k689: [167 164  86 123 103 133 147 145 123 171  86 117 113 148 130 170 173 143
 165  90 160  90 106 116 169 159 147 100]
k916: [138 136 111  86 154  91 100 105 171 147 170 170 156 117  88 142 144  97
 132  90 133 116 102 160 137 136 137 137]
k946: [ 87  87 169 105 155 105  95  96 157  85 136 147 157 167 105  85  88  97
  91 130  92 172 171 158  96  90 100 157]
places k689: [86]
2 10
places k916: [137]
24 26 27
places k916: [147]
9

k500: [132 104 128 144 102 152 127 129 119 138 158 146 155 150 148 118 141 141
 155 127 110 149]
k842: [148 125 148 123 151  98 138 161 154 145 121 155 150 151  99 154 154 115
 108 127 110 149]
k276: [148 125 148 123 151  98 138 161 154 145 121 155 150  95  99 138 154 115
 108 112 102 157]
k689: [109 145 115 142 141 143 114 144 154 146 156  95 116 100 124 124 112 141
 131 132 103 150]
places k500: [155]
12 18
places k276: [121]
10
places k842: [151]
4 13

k916: [ 92 131 131 121 124 123 127 124 136 140 124 124 127 124 134]
k623: [ 98 126 132 122 124 121 126 126 130 140 136 122 124 122 125]
k842: [ 91 131 123 134 127 122 127 134 136 140 126 127 127 134 134]
k43: [136 124 135 130 126 126 127 130 123 140 136 127 126 122 120]
k674: [154 124 135 133 129 130 128 126 120 140 134 130 127 122 120]
k252: [122 124 122 121 124 121 126 124 132 140 134 122 124 124 124]
k946: [110 126 134 125 124 122 126 127 128 140 136 123 124 122 123]
k974: [152 124 135 132 128 129 128 132 121 125 135 130 127 122 120]
k247: [150 130 123 132 130 132 129 129 128 140 121 132 130 134 132]
k689: [150 130 123 132 130 132 125 129 128 140 121 132 130 134 132]
k500: [154 125 134 133 130 132 129 132 120 140 132 132 129 124 122]
places k252: [124]
1 4 7 12 13 14
places k916: [124]
4 7 10 11 13
places k842: [127]
4 6 11 12

k276: [124 124 134 128]
k43: [135 134 135 131]
k842: [133 131 118 125]
k946: [122 123 150 123]
k689: [125 125 147 125]
k247: [126 124 131 128]
k500: [125 118 143 137]
k252: [142 126  90 123]
k674: [134 134 134 134]
k974: [124 128 103 129]
places k674: [134]
0 1 2 3
places k43: [135]
0 2
places k946: [123]
1 3
places k689: [125]
0 1 3
places k842: [118]
2
places k974: [124]
0

k276: [107 152 140 163]
k623: [108 105 108 161]
k689: [108 148 153 157]
k500: [120 136 155 142]
k43: [107 156 156 156]
k974: [117 133 133 132]
k916: [118 121 118 118]
k842: [106 106 106 106]
k674: [153 116 112 108]
k946: [118 117 118 116]
places k842: [106]
0 1 2 3
places k43: [156]
1 2 3
places k946: [118]
0 2
places k916: [118]
0 2 3
places k623: [108]
0 2

k974: [113 108 108 151]
k842: [147 107 129 147]
k623: [112 156 136 138]
k500: [123 113 125 125]
k689: [147 109 124 124]
k43: [123 112 152 140]
k276: [113 113 113 149]
places k623: [138]
3
places k276: [149]
3
places k842: [147]
0 3
places k974: [113]
0
places k689: [124]
2 3

k974: [128 126 131 134 123 126 131 135 136 128 129 111 138]
k916: [128 128 120 134 125 103 112 112 128 127 121 119 130]
k674: [131 122 125 127 128 128 126 126 126 130 126 119 139]
k623: [125  86 130 128 122 129 117 127 134 125 127 121 160]
k43: [125  86 130 125 122 129 117 132 134 127 127 121 160]
places k623: [127]
7 10
places k674: [126]
6 7 8 10

k500: [112 124 128 123 128 151 121 124 112 116 136]
k247: [117 124 124 123 128 151 121 124 128 128 136]
k623: [113 126 132 120 132 160 112 124 117 113 136]
places k500: [112]
0 8
places k247: [128]
4 8 9
places k247: [124]
1 2 7

k252: [154 154 149 117 117]
k500: [169 149 117 102 102]
k946: [119 154 150 119 149]
k689: [117 118 102 102 102]
k916: [139 130 123 103 103]
places k946: [119]
0 3
places k916: [103]
3 4
places k500: [102]
3 4
places k689: [118]
1
places k252: [149]
2

k247: [122 121 134 119 119 126 126 122 125 127 126 119 132 140 123 121 125 127
 126 140 134 117 125 133 127 135 132 121 140 123 121 130 137 123 136 151]
k974: [143 119 129 127 122 120 114 119 134 128 127 119 140 122 131 130 133 128
 147 118 132 136 131 134 134 125 126 131 135 134 125 132 120 133 128 111]
k252: [117 132 133 135 132 113 133 112 143 129 138 126 127 117 135 142 133 142
 123 135 132 113 142 125 125 126 133 122 133 142 125 133 129 134 138 117]
k842: [125 113 119 133 124 131 137 132 130 129 128 133 133 135 134 126 132 131
 134 131 119 130 134 129 132 129 123 116 127 132 130 130 129 127 139 129]
k500: [132 134 130 130 122 120 122 136 123 128 124 133 137 136 122 128 134 122
 136 126 125 126 123 128 121 132 126 148 125 124 130 128 130 122 113 139]
k916: [131 124 124 126 127 141 141 133 130 124 121 123 118 122 124 133 140 130
 122 142 129 117 132 141 123 127 130 120 133 132 128 124 126 127 134 116]
k623: [131 114 114 126 125 126 129 133 130 124 121 123 114 122 131 126 140 130
 122 125 129 114 132 141 123 127 130 130 133 132 128 125 126 127 134 116]
places k916: [141]
5 6 23
places k842: [129]
9 23 25 32 35
places k623: [131]
0 14
places k247: [121]
1 15 27 30
places k974: [127]
3 10
places k252: [133]
2 6 16 26 28 31
places k623: [125]
4 19 31

k276: [123 101 123  98 136 154 126 152 122 154 122 122 122 122]
k247: [123 101 141  98 136 138 126 152 122 154 138 140 134 118]
k43: [139 172 114 126 154 172 172 172 133 128 120 154 149  95]
places k276: [154]
5 9
places k276: [122]
8 10 11 12 13
places k43: [172]
1 5 6 7

k623: [164  90 103 115  95 111  88 148  96 168 144 146 165 109  98 143 115 160
 101 155 133 127 114 104]
k252: [ 97 159 123 157 114  92 170 136 139 107 127 152 154 137 105 149 155 163
 106 110 128 137 107 139]
k247: [ 89 153 115 134 125 137 137 123 119  88 165 165 136 165 147 125 105  91
 168 112 125 122 151 120]
k276: [106 171 134 132 151  85 146 106 107 110  92 104 118 154 101 110 122 141
 128 155 122 102 124 150]
k674: [ 86 163 166 149 163 144 122 138  95 169 142 113 168  89 155 140 131 122
  98 163 162 154 151 106]
k689: [ 88 166  95 151 106 165 104 155  86  95 160  95 170 167 161  95 119 170
  95 119 141 166  97 125]
k946: [111 115 116 117 160 139 157 152 157  95 164 151 104 123 122 107 158  86
 149  90  95 103 121 153]
k842: [137 127 150  93 135 130 126 143 114 133 102 147 166 134 169 129 100 116
 131 155 136  87 151 165]
places k689: [166]
1 21
places k689: [95]
2 9 11 15 18

k276: [150 107  96 146 126 136 129 134 100 105 145 134 147 115 150 132 121 123
 107 108 119 157 109 150 138 150  86 107 107 135]
k43: [129 110 112 127 129 129 120 125 142 133 125 131 134 113 142 134 135 147
 134 126 114 134 135 132 117 152 130 139 120 149]
k500: [153 115 105 149 118 113 126 107 147 102 113 121 151 128 137 104 132 161
 126 141  86 133 129 116 123 136 125 158 136 167]
k247: [150 105 117 141 118 126 108 111 152 139 123 121 118 118 132 128 129 142
 129 106 105 132 125 124 141 129 132 144 141 163]
k916: [135 108 109 139 109 123 111 111 130 110 128 130 141 113 136 130 131 147
 133 133 102 134 139 140 135 132 118 144 114 149]
places k247: [141]
3 24 28
places k276: [107]
1 18 27 28
places k276: [150]
0 14 23 25
places k247: [105]
1 20

k276: [147 124 129 123 128 125 137 125 135 136 148 135 130 128 123]
k674: [125 125 131 134 126 124 131 139 117 129 140 137 127 128 131]
k252: [141 126 131 133 126 126 137 126 103 127 122 133 123 122 113]
k946: [127 127 127 124 130 131 131 131 169 137 141 130 127 125 135]
k500: [116 133 125 135 132 151 131 140 125 125 119 139 125 131 151]
k43: [110 137 138 125 135 125 116 135 135 125 126 125 126 124 148]
k974: [115 129 121 120 138 129 121 129 138 123 123 123 131 131 138]
places k43: [125]
3 5 9 11
places k500: [125]
2 8 9 12
places k946: [127]
0 1 2 12
places k974: [138]
4 8 14
places k252: [122]
10 13

k500: [120 122 120 114 140 123 138 123 134 122 123 131 133 100 140 106 135 157
 141 128 132 131 147 122 125 139 114 138 133 116 124 131 119 121 133 100
 135 148]
k689: [131 127 111 114 125 126 131 119 140 129 117 123 130 109 129 124 127 138
 128 133 129 136 141 129 133 126 128 145 129 126 121 141 120 110 130 125
 133 133]
k252: [123 126 112 123 130 110 134 128 135 117 127 137 125 111 135 107 132 149
 129 123 126 123 145 123 131 125 110 136 141 106 120 123 122 123 130 115
 134 139]
k916: [129 129 114 114 139 132 137 125 100 125 121 137 121 100 137 129 132 152
 139 125 139 133 149 122 129 133 116 137 133 122 124 126 128 120 130 120
 122 156]
k974: [123 126 112 110 130 110 134 128 135 117 127 137 125 111 135 112 136 149
 129 135 126 123 145 125 131 125 110 136 141 106 120 125 122 123 130 115
 134 139]
k247: [140 122 120 141 140 123 138 123 134 122 123 140 133 122 140 106 135 157
 141 122 132 141 147 122 125 139 114 138 133 116 124 131 119 112 140 110
 125 120]
k842: [133 123 120 123 124 127 124 125 129 126 122 139 120  95 139 109 125 141
 131 139 138 132 141 116 120 126 115 146 135 121 130 132 126 123 134 105
 128 143]
places k247: [141]
3 18 21
places k916: [137]
6 11 14 27
places k247: [122]
1 9 13 19 23
places k252: [123]
0 3 19 21 23 31 33
places k916: [129]
0 1 15 24

k916: [132 133 125 126 122 121 126 133 134 127 136 121 124]
k252: [129 126 127 127 130 130 126 125 128 126 124 130 129]
k946: [148 116 160 161 130 135 143 135 155 149 156 135 115]
k623: [129 127 126 127 127 126 129 129 129 127 130 125 126]
k674: [146 149 117 120 106  98 147 128 151 125 159 102 112]
k689: [131 131 126 127 125 124 131 130 131 127 133 124 125]
k247: [128 128 128 128 128 128 128 128 128 128 128 128 128]
k974: [128 128 132 132 130 130 130 130 128 130 128 130 128]
k500: [122 122 128 127 133 135 122 119 118 125 117 133 131]
k842: [127 128 125 125 125 125 127 127 127 126 128 125 126]
k276: [149 154 113 118 102  93 150 151 154 124 164  97 109]
k43: [161 161 161 162 135 135 135 136 155 135 161 135 134]
places k500: [127]
3
places k43: [135]
4 5 6 9 11
places k247: [128]
0 1 2 3 4 5 6 7 8 9 10 11 12
places k974: [128]
0 1 8 10 12
places k623: [127]
1 3 4 9
places k916: [126]
3 6

k252: [134 134 135 121 134 134 129 134 160 136 117 141 131 108 129 109 165 136
 117 152 110 113 152 133 140 136 121 141 134]
k247: [116 121 106 121 166 123 129 131 160 127 117  96 131 108 129 109 165 121
 165 166 110 113 131 166 166 136 121 131 124]
k689: [123 132 113 103 160 108 139 159 125  97 127  96 142 116 154 125 121  87
 120 166 137 134 128 125 144 119 133 131 136]
places k252: [136]
9 17 25
places k247: [131]
7 12 22 27
places k252: [117]
10 18
places k252: [134]
0 1 4 5 7 28
places k689: [125]
8 15 23
places k247: [166]
4 19 23 24

k500: [110 163 121 106 125 112 139]
k674: [140 141 115 137  98 122 118]
k946: [126 144 149 149 126 149 132]
k842: [152 139 119 139 105 118 125]
k623: [154 141 115 137  97 122 115]
k247: [123 157 128 114 128 103 132]
k689: [142 143 136 132 113 139 154]
k916: [133 140 141 120 129  97 125]
k276: [111 153 129 105 124  94 144]
k974: [141 116 139 139 138  94 151]
k252: [111 153 129 105 124 115 144]
places k946: [126]
0 4
places k689: [142]
0
places k946: [144]
1
places k623: [141]
1

k842: [149 112 112 149 112 112 149]
k946: [161 147  97 113 167  92 106]
k247: [163 168 168 163 168 168 163]
k500: [161 149 142 127 149 161 161]
k974: [106  92 167 118 162 167 106]
places k842: [149]
0 3 6
places k500: [161]
0 5 6
places k247: [168]
1 2 4 5
places k974: [118]
3
places k946: [113]
3
places k974: [92]
1

k689: [124 136 126 136]
k916: [156 135 156 156]
k674: [135 134 155 154]
k500: [124 131 129 139]
k43: [125 134 125 134]
places k689: [136]
1 3
places k916: [156]
0 2 3
places k500: [124]
0
places k674: [154]
3
places k43: [134]
1 3
places k43: [125]
0 2

k974: [130 133 124 126 125 132 130 131 129 136 131 125 122 128 134 135 122 132
 116 125 124 131 130 136 131 131 131 124 128 121 123 127 129 131 131 117]
k674: [131 138 119 128 122 135 134 131 131 139 131 126 119 128 142 141 123 135
 106 122 121 130 131 144 132 133 131 132 127 116 119 126 128 132 132 110]
k247: [123 130 127 131 123 132 129 134 128 132 122 131 128 133 135 127 124 132
 118 130 125 120 126 132 119 130 127 132 143 123 117 124 126 129 124 122]
k276: [137 139 124 136 129 114 141 103 124  91 116 135 131 128 138 130 147 133
 146 126 139 118 116 136 138 114 117 108 117 140 157 134 119 126 133 142]
k689: [123 130 127 131 123 132 129 134 128 132 122 131 128 133 135 127 133 132
 118 130 125 120 126 132 139 126 121 115 112 139 143 132 128 127 132 136]
places k247: [124]
16 31 34
places k974: [131]
7 10 21 24 25 26 33 34

k946: [143  91 123 171 138  86 126 117  94]
k916: [125 123 125 123 137 125 125 128 123]
k674: [131 121 130 132 133 123 125 127 123]
k500: [122 141 131 114 131 141 139 131 136]
k252: [149 131 127 135 135 122 123 122 121]
k974: [128 148 128 102 145 148 145 148 148]
k276: [122 139 131 114 122 122 139 122 139]
k43: [123 150 137 102 106 137 145 137 138]
k247: [132 149 128 135 135 122 123 128 125]
k623: [132 123 128 135 135 122  96 116  93]
places k252: [149]
0
places k43: [137]
2 5 7
places k974: [148]
1 5 7 8
places k276: [139]
1 6 8
places k500: [139]
6
places k974: [102]
3
places k916: [125]
0 2 5 6

k247: [102 117 102 102]
k674: [101 103 156 155]
k974: [101 101 118 118]
places k974: [118]
2 3
places k674: [155]
3
places k974: [101]
0 1
places k247: [102]
0 2 3
q: [101 103 156 155]
k674
places k674: [103]
1
places k674: [156]
2

k500: [137 132 137 137 137  92  92 137  92]
k43: [153 123 122 114 111 143 157 143 119]
k623: [112 146 141 141 122 164 165 136 144]
k842: [110 144 152 144 126 163 136 130 125]
places k500: [137]
0 2 3 4 7
places k43: [119]
8
places k43: [122]
2

